[[154 130 130 152]
 [153 117 135 144]
 [143 113 127 146]
 [136 101 132 147]
 [135 107 131 141]]
|
[[143 113 127 146]
 [154 130 130 152]
 [135 107 131 141]
 [136 101 132 147]
 [153 117 135 144]]

[[140 135 133 134 134 131 131 131 131 136 134 131 135 134]
 [133 122 128 132 122 133 129 122 130 131 128 124 122 134]
 [138 127 122 133 126 124 125 125 122 118 122 129 128 117]
 [128 127 114 126 125 124 123 126 123 104 117 128 124 120]]
|
[[128 127 114 126 125 124 123 126 123 104 117 128 124 120]
 [138 127 122 133 126 124 125 125 122 118 122 129 128 117]
 [133 122 128 132 122 133 129 122 130 131 128 124 122 134]
 [140 135 133 134 134 131 131 131 131 136 134 131 135 134]]

[[116 126 151 151 151 151 114 114 151]
 [112 122 147 146 146 146 118 118 146]
 [112 124 149 148 148 148 116 116 148]
 [117 123 146 147 147 147 108 108 147]
 [112 119 142 142 142 142 113 113 142]]
|
[[112 119 142 142 142 142 113 113 142]
 [117 123 146 147 147 147 108 108 147]
 [112 122 147 146 146 146 118 118 146]
 [112 124 149 148 148 148 116 116 148]
 [116 126 151 151 151 151 114 114 151]]

[[142 138 135 133 147 132 148]
 [140 109 113 115 121 116 141]
 [144 103 114 122 105 114 132]
 [142 108 117 122 116 108 135]]
|
[[140 109 113 115 121 116 141]
 [144 103 114 122 105 114 132]
 [142 108 117 122 116 108 135]
 [142 138 135 133 147 132 148]]

[[126 138 126 127 129 132 126 126 126 129 130]
 [152 115 122 126 119 131 131 128 127 115 121]
 [124 125 133 132 131 125 132 134 129 131 126]
 [126 127 130 127 123 128 128 130 129 130 128]
 [123 126 137 125 122 130 130 137 133 131 127]
 [119 121 146 126 129 130 133 145 139 131 126]
 [125 126 123 131 143 123 125 118 129 127 132]]
|
[[152 115 122 126 119 131 131 128 127 115 121]
 [125 126 123 131 143 123 125 118 129 127 132]
 [126 138 126 127 129 132 126 126 126 129 130]
 [126 127 130 127 123 128 128 130 129 130 128]
 [124 125 133 132 131 125 132 134 129 131 126]
 [123 126 137 125 122 130 130 137 133 131 127]
 [119 121 146 126 129 130 133 145 139 131 126]]

[[133 152 133 141 143 116 119]
 [131 137 135 154 104 147 137]
 [131 145 145 120 106 135 127]
 [131 111 148 112 119 109 154]
 [145 109 154 115 135 125 119]
 [138 120 132 110 121 123 144]]
|
[[138 120 132 110 121 123 144]
 [133 152 133 141 143 116 119]
 [131 137 135 154 104 147 137]
 [131 145 145 120 106 135 127]
 [131 111 148 112 119 109 154]
 [145 109 154 115 135 125 119]]

[[122 121 140 115 132 144 124 123 130 122 113 125]
 [131 136 132 121 115 135 121 129 118 140 119 132]
 [136 133 147 127 117 154 119 135 116 135 130 138]]
|
[[131 136 132 121 115 135 121 129 118 140 119 132]
 [122 121 140 115 132 144 124 123 130 122 113 125]
 [136 133 147 127 117 154 119 135 116 135 130 138]]

[[139 154 127 138 135 129 132 136 120 128]
 [121 123 119 141 135 142 141 123 131 120]
 [130 137 118 125 121 108 120 125 141 125]
 [130 132 126 119 124 117 123 134 126 131]]
|
[[130 137 118 125 121 108 120 125 141 125]
 [121 123 119 141 135 142 141 123 131 120]
 [130 132 126 119 124 117 123 134 126 131]
 [139 154 127 138 135 129 132 136 120 128]]
